rotation ticks, each row followed by its count of ticks:
The counts run from 0 to 159.
[-16 -27   4  26  18  -5 -17  18  17  13 -12   8]
148
[-10  18   9 -22   3 -20  32  13 -14  34   2 -10]
117
[ 30   7   8  11 -19 -28 -27 -27   6   2  -4  -2]
3
[  5  -9 -19  44 -25  13  16  12 -13   9   0 -11]
29
[ 37  -2  -9  14 -16 -13 -28   1  22   7  -3   0]
6
[ -3 -28  38   1 -18 -20 -10  -4 -11   5 -27  -2]
76
[-10 -20 -10  24  28  -7 -17  -2  20   5 -12  26]
147
[  0 -35   6 -19   9   9 -18 -29  -9  -9 -15  -7]
86
[ 27  20  -9 -23   9   8   1  -4 -22 -17 -22  -2]
45
[ 26  19 -13 -23  -2   9   8   8 -25  -8 -12 -18]
44
[-21 -10  36   5  -1   0  -6  13  32   2  -1   6]
139
[-14  -8 -19 -18  -6  19 -13 -12  -2  25 -20 -24]
94
[ -5 -38   9 -13 -19  21 -15 -10   9  14  -7 -23]
89
[-26  -3   6  33  24  -8 -19 -10  19  15 -13  26]
146
[-10 -38  12  26  14 -12   4  -1  10  14  12  17]
152
[-34 -20  -4 -15  19  19  -4  -4  -8  -8  -6 -28]
99
[ 51   2  -6  16 -11  -2 -22  -7  22   3  -1   8]
5
[-27   7  11  25   8 -17 -27  -6  10  22 -16   7]
145
[-18  -4 -22 -16  35  13  31  11 -18  10  -1  15]
110
[  0   9 -35  26  -9   2   9   7 -31   7  -6 -26]
30
[  3 -13 -22  17  31 -13 -26 -13 -16  28   4  -3]
159
[-21   1  15 -18  15 -11  31 -14 -20  -1  11   3]
114
[-21 -17   7  28  -5 -21  -9 -12 -12  25  15  -7]
154
[ 18 -12 -34   9  -2  10  17  14 -16  -7  -9 -12]
33
[ 15 -31  21   4   6  -7   2  -5 -10 -24 -25  32]
73
[ 26 -32 -10  -9   0  10 -16 -18   7  11 -23  14]
83
[  5 -34  29  -7 -14 -11   0  13   0  -1 -33   8]
75
[  1  31  -1 -13 -17  13   3  26   6  -8 -31 -13]
57
[ 15  33   0 -18 -21  20   8  15  20  -9 -21   4]
56
[-19   9  22 -15   2 -16  31  13 -14  43   7   3]
116
[-27 -22   1 -22  -4  25   7  16   7   5   0 -23]
98
[-11  10  24   6 -31   1  11  18  12   5 -31  10]
66
[ 15 -14 -18   9   4   7  11  12 -45 -18  -7 -23]
35
[  4 -30 -12  32   1  28   9  -5  -7 -26  12  -5]
23
[  6 -17 -31  25 -27  18 -21   6   8  -2  -8 -22]
20
[-16 -26   0  26  28 -14 -30  10   9  14  -3  -5]
149
[  1 -16  13  20 -14   2 -32  -7   8 -27   8 -28]
12
[ 38   3  -1  12   5  -1 -40 -15  15 -20  -4 -11]
8
[  7 -23 -12  19  10  -9  -8 -14   6  46   9  14]
157
[ 33  -9  25  17 -18 -21  -2  11  14  -6  18  -1]
1
[  3 -11 -23  31 -11  26  -6  -5  26  -6   0  -5]
19
[-27   3 -16 -22   4  36 -21 -17  -1   6 -12 -14]
95
[-21 -18   8 -18 -11  20  -4 -36  -7  10 -10 -25]
90
[-20  -5  14 -16  23  -6  29  26 -19   9  -5 -20]
112
[  3  31  25 -24 -15  -8  -3  -1  22  26  -3   6]
130
[ 19  -9  13  19 -16  13 -20 -21  11 -30  15  -6]
13
[  0  28   6 -14  -8  19 -13  10   2 -20 -34   3]
58
[ -4   2  33 -40  10 -23  -1  12  -1   1   2  -9]
126
[ 12 -13 -13  -2   2  12  24  -1 -36 -25   6 -15]
36
[  8  21  22 -24 -36   2  18  20   6   6  -6 -14]
52
[ 33   4  -9 -34   8  16  19  25  -1  -3  -3  -8]
47
[-45  -6   5  -8  -9   7  18   4 -20  24   6 -18]
103
[-16 -16 -11 -12  27   8  41  22  -3  11 -10   7]
111
[  6  10   2  24 -34  12 -27 -10  12   6  -3 -23]
16
[-27 -32  14  26  17 -19 -18   0  -3  -1  -3   3]
150
[ 22   7 -15  14   1  -8 -47  -7   8 -12 -15 -13]
7
[-23  -3  38  13  -2 -11 -18   7  25   8  -2   0]
140
[  2  25  32 -31   3 -10   5 -22  16   4  21  20]
128
[ 31 -10  15  17 -10 -27  -5  -5   3 -21  14  19]
0
[  2 -44  14 -12 -15  18   0  -8  16   8   1  -3]
88
[-19  12  -6   0   1  19  32 -12   1  30  -3  10]
106
[ 13 -28  -2 -14   4   5 -16 -34   3   5 -24  15]
82
[-13   4  16  24  -5  -7   2  -1  30  20   2  23]
143
[ 12  -9   2   2 -13  -7  10  11  16   0 -52  21]
70
[ -6  32  23 -29  -1 -19 -22   1  18  11   2  -6]
131
